[ 86 146 121 141 118 110 126 125 102 132 174 114 149 161  64] : Y
[150 174 106 220 105 121 140 174 114 102 125 149 132 161 104] : A
[ 86 146 121 141 118 110 126 125 102 132 174 114 149 161 213] : U
q: [ 86 146 121 141 118 110 126 125 102 132 174 114 149 161  64]
Y
q: [ 86 146 121 141 118 110 126 125 102 132 174 114 149 161 213]
U

[109 180 146  89 113 107 162 170 122 116 118 140 157 137 117 137  97  89
  78 101  60 141 136 142 106] : S
[135  99  97  90 153 113 131 158 135 117 122 128 193 138 125  93  61  63
 116 130  86  97 120 146 121] : F
[100 180 119 108 157 102 135 177 110 117 123 128 112 138 114 106 112  87
 107 132  85 138 141 128 107] : E
[148 132 143  91 109  46 151 186 101 131  89 165 118 162 133 147  80 120
  67 102 117 158 149 136 142] : J
[203 165 188 153 107 113 162 170 119 114  96 114 160 116 133 123  63  88
 104 101  82  91  85 181 154] : B
[147 178 140 129 106  84 150 184 107 124 106 161 141 120 105 137  99  97
  90  88  84 105 123 139 157] : C
rev: [125 138]
F
rev: [ 90  97  99 137]
C
rev: [170 162 113 107]
B
rev: [ 89 131]
J

[137  97 129  91  98 118 136 127 174  91 131 105 132 199 130 101 131 146
 119  73 131 136 194  99  97  96 157  36 137  59  35  71 134 148 146 142
 139  73 139 103 149  88 155 157 141 144 185  92 111 130]  D
[150 143 102 125  96 131 133 125 147 138 143 107 124 139 109 141 133 133
 152 105 153 162  94  89 135  77 116 122 184 158 138  89 140 106  96 172
 136 172 122 152 123 104 137 112 137 130 105 123 141 144]  V
[192 109 170  60 110 115 148 114  95 142 161 156 135 140 106  99 120  96
 101 191 162 175  94 156 134 143 134 140 115 116 128 137 112 121 144 189
 148 188 131 178  86 120 105 110  97 132 123 112 166 109]  G
[147 183 128 125  97 173 137 141 134 132 116  91 162 185  77 157 135 119
 108 172 144 104  54 149 137  84 153 120 128 144 158 115 128 103 103 140
 120 164 144 152 149  93 124  93 128 117 130 149 111 128]  R
[138 167 142 120 142 156 160 171 172 136 117 115 110 143 110 163 167 108
  99 108 107 136 159  99  88  97 115 141 115 102 104 130 169 120 148 166
  99 113 111 142 109 101 146 127  76  81 134 100 117 138]  T
[167 127 125 121  77 222 174  63 130 207  95 148 138 178 144 133 125 109
 123 140 212 185 146 111 128  80 105 144 128 120 149  79 128 142 112 139
 150 124  73 135 128 143 137 150 108 109 105  70 120 103]  N
rev: [ 96 120]
G
q: [147 183 128 125  97 173 137 141 134 132 116  91 162 185  77 157 135 119
 108 172 144 104  54 149 137  84 153 120 128 144 158 115 128 103 103 140
 120 164 144 152 149  93 124  93 128 117 130 149 111 128]
R
rev: [108 119 135]
R
rev: [127 146 101 109 142 111]
T
rev: [178 131 188 148 189 144]
G

[195  71  72  58 144 192  52  85  73  71  68  61 192 151  50  72 198  83
 194  75 194 141  69  70  93  54] -> kapum
[182 100  77  72 137 179  66  88  79  78  75 120 180 143  63  78 188  86
 181 102 182 135  75  77  95  68] -> pufi
[153  92  91 103 120 149  98  96  93  92  91 106 150 123  96  92 164  95
 150  95 152 119  91  92  99 100] -> Zeg
[182  77  77  72 137 179  66  88  79  78  75  76 180 143  63  78 188  86
 181  81 182 135  75  77  95  68] -> Viri
[112 125 119 147  95 103 144 107 116 113 115 148 106  94 144 112 129 107
 105 115 108  95 115 116 104 146] -> Fuv
[ 91 124 121 167  84  84 165 112 125 122 125 167  88  81 164 121 114 112
  86 124  90  85 125 126 107 166] -> pivis
[146  96  95 109 116 141 105  98  97  95  95 111 143 118 104  95 159  97
 143  98 145 115  95  96  99 107] -> Nuf
[136 101 100 120 110 131 116 100 102 100 100 122 133 112 115 100 151  99
 133 103 135 109 101 102 101 118] -> bakev
[165  86  86  89 127 161  84  93  88  86  84  92 162 131  82  86 174  91
 163  89 164 125  85  86  97  86] -> pavat
[202  67  68  51 148 200  44  83  69  68  64  55 200 156  41  69 205  81
 201  72 202 146  65  66  92  47] -> Sov
[146  96  95 110 116 141 105  98  97  95  95 112 143 118 104  95 159  97
 143  98 145 115  95  96  99 107] -> gov
rev: [159  95 104 118 143 112  95  95  97]
gov
rev: [122 125 112]
pivis
rev: [ 52 192 144  58  72  71 195]
kapum

[ 86  64 190 188 132  61 186  80] : H
[129 178  67  65  88 179 180  83] : K
[ 91 190 190 174 126  76  83 133] : Q
[ 86  64 190 188 132  59 186  80] : X
[ 61 190 190 188 132  61  70 140] : L
q: [ 86  64 190 188 132  61 186  80]
H
rev: [133  83  76 126 174]
Q
q: [ 61 190 190 188 132  61  70 140]
L

[174  63 127 156  65 200]  mufan
[ 65  77 142 118  62 125]  rik
[219  84  63 174 127  71]  gifos
[141  77 142 118  62 125]  Mag
[174  63 127  84 219 103]  gon
[77 48 73 52 43 63]  rutu
[126  38  84 127  58  81]  devuk
q: [174  63 127  84 219 103]
gon
rev: [63 43 52 73 48]
rutu
rev: [219  84 127  63 174]
gon
rev: [52 73]
rutu
rev: [ 65 156 127  63]
mufan
rev: [ 65 156]
mufan
q: [ 65  77 142 118  62 125]
rik

[114 156 107 129]  P
[114 156 190 171]  M
[144 138 194 201]  Z
q: [114 156 190 171]
M
rev: [194 138 144]
Z
rev: [107 156 114]
P
rev: [190 156 114]
M
rev: [190 156]
M
rev: [171 190]
M

[110  83  63  86 199] -> Tuf
[160 148 154  63  85] -> moge
[173 110  83  63  85] -> Fola
[102 140 176 191 197] -> girel
[ 74 103 147  55  58] -> botog
[102 140 176 191 170] -> Dopo
rev: [ 85  63  83 110]
Fola
q: [173 110  83  63  85]
Fola
q: [102 140 176 191 170]
Dopo
q: [102 140 176 191 197]
girel
rev: [199  86  63  83]
Tuf

[126 181 110 132 114 135 162 131 121 122 129 126 111 119 124 114 128 124
 121 136  82 128 136 122 125 134 126 138 121 126 147 121 162 131 134 114
 131 135 123 126 120 137 116 137 130 114 127 125 117 126 126 127 147 122
 133 123 118 144 131 129 139]  Fub
[124 106 123 178 114 135 162 131 121 122 129 126 111 119 124 114 128 124
 121 136  82 128 136 122 125 134 126 138 121 126 147 121 162 131 134 114
 131 135 123 126 120 137 116 137 128 128 149 138 132 135 157 150 139 124
 126 136 138  97 126 116 116]  tedud
[122 159 134  93 116 134 108 151 129 116 116 136 131 119 136 128 132 150
 132 105 138 127 157 101 123 121 128 155 124 123 117 119 170 129 142 135
 124 106 123 177 135 113 121 119 132 103 139 124 125 124 141 157 120 122
 123 145 123 129 116 113 126]  gada
q: [122 159 134  93 116 134 108 151 129 116 116 136 131 119 136 128 132 150
 132 105 138 127 157 101 123 121 128 155 124 123 117 119 170 129 142 135
 124 106 123 177 135 113 121 119 132 103 139 124 125 124 141 157 120 122
 123 145 123 129 116 113 126]
gada
rev: [126 113 116 129 123 145 123]
gada
rev: [177 123 106 124]
gada

[127 126 138 161 154]  Lev
[151 131 118 161  79]  Feguk
[147 125 158 141 141]  bepi
[136 138 198 167 201]  Ratid
[147 125 158  87  88]  nize
[120 121 127 124 138]  mifa
[136 117 198 167 201]  Bitom
[132 150 204 174 208]  bim
[157 124 172 138 159]  Mefo
rev: [161 138 126]
Lev
rev: [138 124 127]
mifa

[122 115 108 174 120 134 130 160 123 125 187]  Legod
[160 126 131 123 115 110 126 131 125 135 143]  Dol
[147 132 153 111  56 149 146 124 116 133 113]  Kidi
[108 187 160 125 120 174 130 123 108 134 115]  nekes
rev: [125 160]
nekes
rev: [115 134 108 123 130 174 120 125 160 187]
nekes
rev: [108 123]
nekes
rev: [174 120 125 160 187 108]
nekes

[101  77 122  91  38  83 147] = fasob
[117 135 113 110 113 114 131] = zaf
[105 115 111  98 117 126 130] = gan
[ 96 101 131  99  70  90 136] = tusu
[104  88 124 102  62  93 140] = keti
[ 96 145 129 101 127 138 130] = posa
[ 96 101 115  99  70  90 136] = tete
[ 88 126 100 106  82 103 132] = dun
[105 115 111  98  81  97 137] = mubov
[100  88 126 106  67  93 136] = saro
[136  91 142 122  87 120 142] = pev
[139  96 145 130 101 127 138] = Rulol
rev: [ 90  70  99 131 101  96]
tusu
rev: [101 130 145  96 139]
Rulol
rev: [106 126  88 100]
saro
rev: [138 127 101 130 145  96]
Rulol
rev: [ 99 131 101]
tusu
rev: [147  83]
fasob

[140  97  77  71 124 131 128 138  97 104 119 102 136 155  88 118 204  66
 185 125  91 102 173 147 157 175 116 123  91 147  83 159 120  97 136] -> pali
[108 131  95 171 149 122 132 119 125 134 132 139 166 137 102 168 177 146
  58 126 125 101  70 123 138 116 139 158 163 140 133 155 115  99 126] -> kes
[194  95 143 133  87 171 110 161 215  97 155 132 107 105 183 144 205 139
 141 155 105 111 159  67 121 120 100  80 132  92  93 103 120 114 124] -> nono
[ 84 140  64 103 113 179 113 138  81 179 164  92 170 104  87 156 100 113
 137 150  90  59 174 213  91 155 121 128 151 157 106  89 151 139 116] -> Fas
[ 65 119  80  92  81 129 143  85 106 124 152 148 161 136  58  89 100 115
 139 119  74 108 199  94 147 157 142  86  94 107  47 154 101 107 159] -> gide
[110 125  80 167 140 119 124 123 122 136 143 121 189 140 105 184 178 138
  72 133 142  96  78 134 134 121 118 135 162 150 141 162 108  72 128] -> toger
[ 71 131  79  92  85 152  81 143 106 124 129 120  75 155  78 145 149 110
 154 143  96 113 184 133 129 211 110 114 116 145  89 150 102  57 111] -> Dusuz
[102 112 106  93 121 126 159 122 123 126 130 138 101 102 127 105 133 119
 108 142 108 144 101 171 104 137  65 103 133  68 120 121 153 130 151] -> dor
[157 124  99 119 113 134 148 163  93 105 220  96 165 129 150 115 158 128
 155 110 136  98 185 143  62 130 136  98 106 127 104 139 149  88 128] -> Zag
rev: [121 120  68 133 103  65 137]
dor
rev: [ 93 163 148 134 113 119  99 124 157]
Zag
q: [110 125  80 167 140 119 124 123 122 136 143 121 189 140 105 184 178 138
  72 133 142  96  78 134 134 121 118 135 162 150 141 162 108  72 128]
toger
rev: [152 124 106  85 143 129  81]
gide
rev: [130 126 123 122]
dor
rev: [177 168 102 137 166 139 132 134 125]
kes
rev: [132 134 125 119]
kes

[119 129 134 128 145 117 128 121 166 162 143  95 154 151 146 124  91 168
 117 139 149 130 141 136 145 154 108 160 147  62 137 117 122 139 123 119
 119 153 143  93  84 146 105 108 120 115 151 102 155 138 112 144  96 112
 144 106 155 146 129 149 118 133 153] -> kesam
[145  80 113 140 117 129 112 132 113 136 108 135 105 181 118 117 128 149
 123 119 114 111 141 146 148 112 128 136 105 118 143 164 107 138 116  96
 141 160 110 137 133 115 115 146 120 125 122 129 120 116 134 134 105 120
 129 118 152 127 162 123 122 159 156] -> rig
[119 129 134 128 145 117 128 121 166 162 143  95 154 151 146 124  91 168
 117 139 149 130 141 136 145 154 108 160 147  62 137 117 122 139 123 119
 119 153 143 108 135 135 130 123  87 115 149 154 122 136 116 153 124 145
 143 142 127 155 125  97 127  81 109] -> Tuzu
[100 135  97 122 144 137 136 119 106 144 124 131 101 143 112 158 118 115
 139 152 125 128 103 111 141  97 139 152 131 148 127 139  96 146 120 143
 101 140 122 115 136 131 120 141 125 113 151 179 119 104  96 131 110 134
 111 157 115 122 123 129 128 133 126] -> Sut
[100 135  97 122 144 137 136 119 106 144 124 131 101 143 112 158 118 115
 139 152 125 128 103 111 141  97 139 152 131 148 127 139  96 146 120 143
 101 140 122 115 136 131 120 141 115  87 151 179 119 104  96 131 110 135
 111 157 115 122 123 129 128 133 126] -> lag
rev: [131  96 104 119 179 151  87]
lag
rev: [181 105]
rig
q: [119 129 134 128 145 117 128 121 166 162 143  95 154 151 146 124  91 168
 117 139 149 130 141 136 145 154 108 160 147  62 137 117 122 139 123 119
 119 153 143 108 135 135 130 123  87 115 149 154 122 136 116 153 124 145
 143 142 127 155 125  97 127  81 109]
Tuzu
rev: [151 113 125 141 120 131 136]
Sut
rev: [155 102 151 115]
kesam

[213 175  68 103 140 137 148 199 189] = kozo
[213 175  68 103 140 137 110 199 189] = Gezip
[106 140 137 103 140 137 148 199 189] = nezon
q: [213 175  68 103 140 137 148 199 189]
kozo
q: [106 140 137 103 140 137 148 199 189]
nezon

[172 200 159 193 187 131] = lisom
[172 209 162 203 184 174] = Rezok
[171 172 209 163 203 184] = neler
rev: [184 203 162 209]
Rezok
rev: [131 187 193 159]
lisom
rev: [184 203 163 209 172]
neler

[ 82 142  59 146] : pobek
[103 154 103  78] : sav
[154 103 137 155] : feb
[ 85 122 148  54] : vapa
[ 73 119 152  85] : vipez
rev: [103 154 103]
sav
q: [154 103 137 155]
feb
q: [103 154 103  78]
sav
rev: [ 59 142]
pobek
rev: [152 119  73]
vipez
rev: [ 59 142  82]
pobek

[121 130 135 132 133 135 132 132 156 173 164 141 155 141 161 139 124 153]  Vuvi
[129 201 181 119 134 126 126 138 144 177 152 182 153 136 185 148 133 132]  Getif
[131 190 165 121 130 135 132 132 156 173 164 141 155 141 161 139 122 153]  Rezor
rev: [152 177 144 138 126 126 134 119]
Getif
rev: [132 132 135 130 121]
Rezor
rev: [141 164 173 156 132 132 135 133 132]
Vuvi

